In the rows, 128 means zero.
One turn moves each row of this set onto another row. After a few examples, where does it send each row asked below?
Mek: [115 117 146 127 125 148 106 112 140 158 151 140 105 148 166]
simo: [101 149 147 123 129  87 126 130  94 101 153 101 132 128 125]
dagu: [ 96 132 124 115 124 130 142 149 166 154 132 105  99 136 168]
nef: [125 159 130 163 128 115 118 161 143 126 142 147 150 176 137]
vob: [146 164 118 137 145 126  88 140 106 166 139 124 139 124 132]
Tede: [117 106 137 135 104 134  91 143 138 126 114 133 145 189 129]
guvog: [109 129 132 138 143 112  95 137 119 107 139 167 135 111 158]
nolog: [140 136 121 120 105 125  88 157 108 115 140 115 152  99  96]
les: [163 106 126 131 129 129 172 110 108 147 127 123 110 119  99]
Zapi: [ 81 120 139 106 119 156 155 141 136 132 112 101 110 140 147]
Sez: [127 116 126 121 124  78  89 142 118  97 138 138 132 103 133]
sipi: [117 167 120 141 132 120 108 168 138 144 121 117 101 166 152]
Ludid: [117 105 109 139 115 138 114 156 126 123  84 139 100 169 131]
zukov: [123  96  95 156 104 149 155 126 109 152 126 132 118 153 105]
Dav: [169 104 127 146 139  94 149  97 125 131 116 120 121 121 105]
Dife: [123 134 127 123 132 127 158 131 178 156 117  86 114 122 147]
sugom: [122 129 121 151 125  63 144 113 141 123 155  96 126 126 128]
donel: [132 156 131 144 146 118 119 137  96 143 121 121 178 155 113]
Posa: [126 115 119 129 143 113  95 110 128 171 147 138 124 119 165]
Nado: [131 113 136 126 126 161 167 143 122 104 109 149 121 106 111]
batu: [115 105 119 131 120  82  96 132 162 105 129 123 138 103 145]
veler: [100 110 112 142 116 156 141 133 122 156 115 126 173 163 120]
kopid: [158 129 158 133 119 128 150 108 103 124 161 123 112 130  98]
mezo: [149 114 133 122 129 115 154 143 163 103  84 110 112 114 114]
lizit: [135 100 121 128 137 126 105 103 161 166 123 121 134 106 154]
rola: [117 128 108 142  80 131 148 154 125 123 165 102 132 126  90]
Vipaz: [129 143 130 132 117  77 160 137 117 112 165  98 115 122 108]
Miga: [153 135 154 119 106 139 108 150 123 118 126 111 163 152  88]
Tego: [131  96 127 104 120 146 147 153 148 115  85 129 101 117 126]
biv: [129 140 129 146  99 157 154 162 152 129 148 129 162 147 104]

Tego -> les
simo -> guvog
And these:
Dife -> mezo
veler -> biv
sipi -> Ludid

One turn moves each row of this set onto another row. After a few examples, where does it send each row asked below?
tubil: [145 148 137 134 109 109  88 118 108  99 163 119 116 120 135 127 115 129
 107 141 192 106 114 113 126 127 107]
guk: [127 131 117 163 116 105 119 127 154 117 120 157 124 135 100  74 160 136
 147 117 162 140 144 150 119 133  92]
Kamez: [114 125 146 110 161 113 116 142 103 113 120 126 113  94 106 153 119 107
 140 108 107 149 130 167  90 126  87]
kugi: [127 127 130 143 111 119 151 110 121 134 113 149 124 144  78 100 124  84
 141 116 168 112 160 147 143 126 152]
Fazi: [144 144 122 149 112 112  92 142 149 137 155 156 131 150 161  98 140 133
 125 166 101 112 137 139 112 105 114]
ber: [130 123 102 159 133 132 137 158 162  91  82 107 127  99 157 146 141 138
 149 117 128 140  99 109 127 129 114]
fupeb: [102 119 148 110 139 129 110 148  78 138 130 104 135 100 103 145 123 124
 123 120  93 157 153 157 119 136 138]
voge: [103 116  98 131 122 122 149 145  98 133 110  87 139  86 148 157 126 143
 154 126 109 125 148 111 128 121 145]
gere: [131 123 168 128 149 147 114 159 102 146 113  89 156 101 116 141 121 139
 142 141  97 152 154 105 124 111 129]
modif: [155 119 128 116  91 140  97 102  94 104 145 140 117 106 135 123  96 127
 134 139 182 138 106 135 150 117 124]
sof: [148 135 148 108 129 114 108 124 159 108 131 155 113 121  94  66 142 137
 120 121 148 142 136 156 123 106  94]
Kapuv: [147 120 150 124 121 161 123 101 133 142 149 157 146 163 135 109  97 114
 138 141 109 103 120 141 113  94 158]
Fuvi: [153 130 154 110 118 153 114 105 135 154 135 146 143 153 134 109  91 132
 133 135  98 117 121 135 121  93 166]
Teneb: [142 139 155 126 178 123 117 159 122 124 108 105 138 100 127 144 119 119
 166 138 112 147 134 118  96 104  78]
Mumig: [134 149 139  86 135 109 125 116 114 135 137 136 121 142  91  91 114  85
 120 133 149 111 154 155 142 112 156]
moku: [143 121 144 129 116 130 109 129 157 105 142 159 122 125  98  62 154 131
 123 134 148 138 146 154 132 108  95]
zafa: [ 88 106 120 121 138 135 154 125 108 109 121  88 135  97 113 153 126 144
 140  82 131 119 128 134 100 139 134]
vepe: [138 136 139 108 134 125 132 120 121 123 143 141 128 150  90  88 126  70
 129 145 159 105 159 151 142 108 148]
tano: [105 137 108 125 164 123 149 164 141  92 108  81 122 104 128 149 144 111
 148 103 132 128 127 131 108 156 112]
Tasu: [ 87 104 108 136 122 126 152 116 102 110 108  91 139 103 116 149 121 135
 128  92 152 116 118 126 124 133 168]
kevas: [116 113  97 155 115 130 145 136 119 126  91  96 145  99 161 156 120 144
 148 130 124 125 120  98 139 114 162]
Kadam: [140 130 127 153 115 152 137 108 130 159 116 149 151 172 134 121 100 109
 162 131 121 114 125 134 126 123 176]
rozab: [141 146 123 188 106 118 112 137 165 145 125 154 133 159 153 113 136 141
 140 137 106 114 125 123 102 128 119]
Tamum: [159 142 149 132 115 160  81 128 133  95 155 118 128 138 145 118 113 138
 121 137 170 136  84 119 131 146 122]
Mapib: [154 162 129 133 128 100  90 146 157 141 141 145 126 143 157  94 135 142
 124 163 100 122 134 128 116 103 112]
rutid: [166 148 136 130  93 144  91 137 114 106 141 126 108 123 151 141 100 100
 110 158 153 127 110 121 163 139 142]
kise: [ 97 126 100 139 147 114 142 145 142  79 103  97 120 106 119 140 148 118
 129  92 160 128 109 138 115 153 122]
zuso: [131 114 117 139 133 151 153 162 148 107  88  98 128  83 144 150 135 142
 162 115 104 145 127 108 129 126 111]

Kamez -> Teneb
Fazi -> Kapuv
Tamum -> rutid
And these:
Mapib -> Fuvi
tano -> zuso
ber -> kevas
Kadam -> kugi

One turn moves each row of this set onto another row. After a few examples, where does it send each row asked below?
nesin: [131 148 129  65 140 137 118 144 119 160  91 162 189 167 163 115  78 166
  99 173 113 123]
zib: [116 159  79 102 167 129  97 155  78 127 122 123 173 149 192 131  94 147
 163 171  92 139]
visu: [148 137  86  79 179 140 113 157  92 126  82 151 180 176  92  74 115 185
 130 201 102 164]
Padu: [150 188 110  49 136 136 105 165  71 114 117 134 210 147 138  85 133 153
 148 143 103 153]
kera: [155 148  81  87 185 156 133 120  37 145 103 127 183 126 135 110 100 178
 142 149 151 150]
guna: [151 146 116 108 176 163 138 156  84 114  46 133 162 163 168 122  97 155
 106 180 121 162]
lare: [148 145 122  77 174 128  98 112 129  92  55  88 187 112 132 107 127 135
 142 175 124 137]
dafo: [150 160  84 110 190 161 134 117  50 135 103 122 193 133 143  83  90 179
 155 151 143 157]
rek: [145 136 106  94 168 154 126 152  60 127  39 132 167 159 160 140 111 147
 102 178 121 163]
kodi: [148 141  87  78 194 158 116 147  88 149  86 147 188 161  85  72 111 174
 138 199  99 160]
Munok: [144 201 117 118 169 128  92 108 107 130  70  99 179 131 104  95  81 156
 121 158  96  92]
vovu: [134 148 124  74 182 113 103 103 113  93  50  91 203 108 127 122 135 150
 132 165 105 132]
didus: [155 218 106  79 180 148 130 111 106 104  93 119 174 143 117 138 113 177
 115 146  69 124]
batur: [147 148 114  68 133 114 105 145 130 160  97 155 194 168 161 105  87 176
 107 169 117 132]
rivos: [148 188 106  44 143 134 101 173  57 116 121 131 186 156 124  92 119 139
 134 146 119 142]
Bep: [109 150  85  86 170 123 114 150  95 143 125 118 165 154 195 131 103 146
 153 173  99 128]
bufo: [140 146 117 117 175 157 138 171  85 133  52 128 162 148 168 130  99 135
 113 187 114 153]
pelo: [144 156  89  95 191 157 141 130  46 139 110 116 207 119 140  74 110 169
 143 149 144 149]
kobi: [141 155 114  59 146 114  95 138 107 165  96 146 192 178 152 107  81 152
  92 169 132 129]
pemet: [110 159 127 118 178 113  75 115  98  99  73 110 196 119 104 102 112 148
 131 188 102 104]
lib: [102 173  83  70 193 109 136 122  93  76  90 139 184 118 131 133  93 192
 115 165  75 129]
rof: [118 157  92  77 165  84 142 114 108 106  52 110 183  99 121 104  88 173
 146 155 124 143]
gizev: [136 138  86  76 180 130 101 140  74 145  79 149 180 182  86  89 119 166
 130 202 114 163]
Mav: [118 168  80  76 184 116 131 127  94  82  82 126 173 116 113 132  90 191
 115 154  66 101]
Fekuz: [133 182 104  40 141 142 120 167  66 122 107 130 197 155 121  73 133 156
 149 147  96 146]
fidus: [155 207 118  83 187 147 119 114 108  90  91 120 162 132 109 128 102 163
 112 149  79  98]
vor: [125 147 117 120 165 144  66 126 101  94  86 110 199 125 105  97 112 156
 123 195 102  95]
piziv: [127 155  99  76 167  90 145 107 111 110  57 111 180 102 112 130 103 184
 145 144 107 122]
vamen: [126 153  66  83 171 128  94 160  67 139 123 115 155 149 174 142  87 148
 148 167  99 131]
legu: [144 201 113 130 143 137 101 121 103 137  79 109 181 140 103 108  83 177
 121 156  90  92]

dafo -> guna
Bep -> pelo
And these:
kobi -> rivos
lare -> vor
vovu -> pemet

One turn moves each row of this set onto another row. After a few examples, where does it send each row asked below?
Fid: [117 155 127 144 132 101 139 108 110 140 122 117 183 126 114 120 104  88
  85 140 120 136 104 118]
mato: [114 150 103  96 126  79 153 131 123 134 134  95 143 121 118 100  98 112
 126 117 142 122 127  82]
venuv: [149 101 144  85 125 139 146 103 133 110 155 127 140 156 108 163 157 101
 141 122 143 146 160 125]
fida: [143  97 108 141 139 129 109  83  99 145 119 116 142 146 111 157 145 108
 128 118 106 162 103 133]
Boro: [156 154 122  78 134 129 141 100 132 123 132 102 124 107 108 140 153 113
 133 127 148  91 172 118]
Losor: [132 165 122 100  98 131 154 107 142 145 140 109 141 131 132 125 100  68
 127 139 134 128 177 118]
bir: [122 137 129  99 139  91 150 112 143 145 112  96 167 101 116 109 106  83
 122 118 123 121 118  77]
kezad: [160  76 126 131 139 117 108  92 138 147 122 114 150 120 105 153 136  94
 125 129 115 163 109 128]
lorud: [132 149 186 138 109 162 137 130 122 113 159 140 121 108 148 137 108 131
 107 121 124 176 140  98]
Tevi: [135  92 140  94 118 145 140 104 119 111 157 121 122 151 101 164 148 100
 134 137 161 140 153 118]
bider: [153 135 124  85 137 126 140  95 145 131 129  84 138  88 120 139 128  84
 154 133 155 113 164 111]
Levo: [129 159 135 105 131 121 158  97 153 163 139  92 161 137 124 122 108  67
 144 127 147 128 152 107]
vanuz: [104 171 170 167 116 161 128  80 114 121 147 139 121 122 131 141  92 114
 140 126 106 166 134  93]
dite: [111 158 113 143 111  98 132 119 111 146 133 108 173 135 102 128 115  93
  84 141 133 134  98 109]
zaz: [156 171 148 146  95 150 107 127 138 122 161 125 118 123 146 143 150 142
 135 110 107 180 130 112]
kir: [103 151 137 131 137 106 130 100 114  96 155 139 106  97 127 136 120 153
 170  97 116 173 134  69]
Vusa: [148  98 159  92 139 151 142  90 146 142 135 112 135 133 104 157 151  82
 134 128 145 125 157 113]
sepa: [120 187 163 168 114 138 114  94 128 102 160 135 149 137 111 152 149 133
 144 117 106 162 113  99]
fik: [160 101 112 110 146 103 122  60 141 120 139 140 131 123  75 173 125 128
 141 127 122 139 140 136]
vozuf: [116 108  90 126 114 100 126 108 102 160 123 114 147 110  81 162  93 126
  99 107 111 144 111  95]
tutif: [137 189 140 136 133 106 128  96 146 136 165 157  96  87 117 144 113 165
 107 116 124 159 135 102]
mege: [116 109 102 125 130 106 137  98  94 151 116 116 172 105  87 167  90 121
 108  98 102 147 117 102]
Vura: [143  92 101 142 128 121 107  97 102 148 134 115 127 148 108 154 134 115
 115 130 127 169  95 133]
vap: [115 161 117 105  96 122 148 104 140 139 148 107 127 148 120 120 103  69
 135 149 148 125 163 104]
lugi: [155 181 154 126 129 124 131 101 155 134 160 146 102  90 110 144 103 176
 115 105 116 145 143 101]
lok: [128 138 120 141 125 103 130 115 126 158 124  90 201 110 108 141 115  81
 112 124 125 147 108 113]
dal: [131 181 153 143 150 145 133 100  99 123 144 114 116  71 127 142 101 169
 132 103 133 137 137  97]
vazup: [133 166 137 152 100 133 106 136 125 136 162 128 105 116 150 132 154 141
 132 108 110 182 143 103]
Zasol: [167 102 129  99 157 117 136  74 148 142 146 114 151 112  86 181 133 117
 138 118 151 145 131 133]
gomer: [ 94 169 157 175 118 146 120  78 113 132 157 149 105 117 122 149 106 118
 141 129 114 167 155  99]
nofu: [116 154 144 141 140 114 124  98 113  93 143 123 126  92 118 134 104 163
 172  92 105 159 126  73]
Bab: [130 159 142 127 101 125 116 107 142 112 147 138 121  92  93 164 125 165
 142  87  84 145 146  70]
muvib: [108 189 159 169 122 119 114 105 123 105 170 141 138 128 113 143 164 137
 139 124 122 156 131 101]
gafi: [140 148 110  88 130 127 137  96 121 124 141  92 108 113 101 141 142 114
 146 135 166  94 166 111]
kav: [109 138 179 147 116 140 137 133 114 121 168 155 118 108 136 142 114 137
 103 118 127 181 150  94]
Tek: [135 111 110 119 140 109 130  86 131 182 113 108 163 114  87 165 113 107
 113  97 104 147 101  99]
ran: [117 175 142 144 149 137 126 101  85 122 148 123 105  68 130 151 129 163
 125 108 139 150 134  95]
bepuf: [108 172 135 124  94 119 124 108 133 120 156 149 114  87  98 170 132 150
 129  95  98 152 155  66]
Gope: [126 154 110  92 142  91 161 123 121 147 123  99 148 117 136  96  90 110
 122 107 129 127 133  94]
vuzi: [151  97 113 112 147 105 126  70 131 127 150 137 116 125  68 173 119 137
 125 134 147 136 130 131]

Vura -> mato
bider -> kezad
fik -> Fid
And these:
vazup -> kir
nofu -> lorud

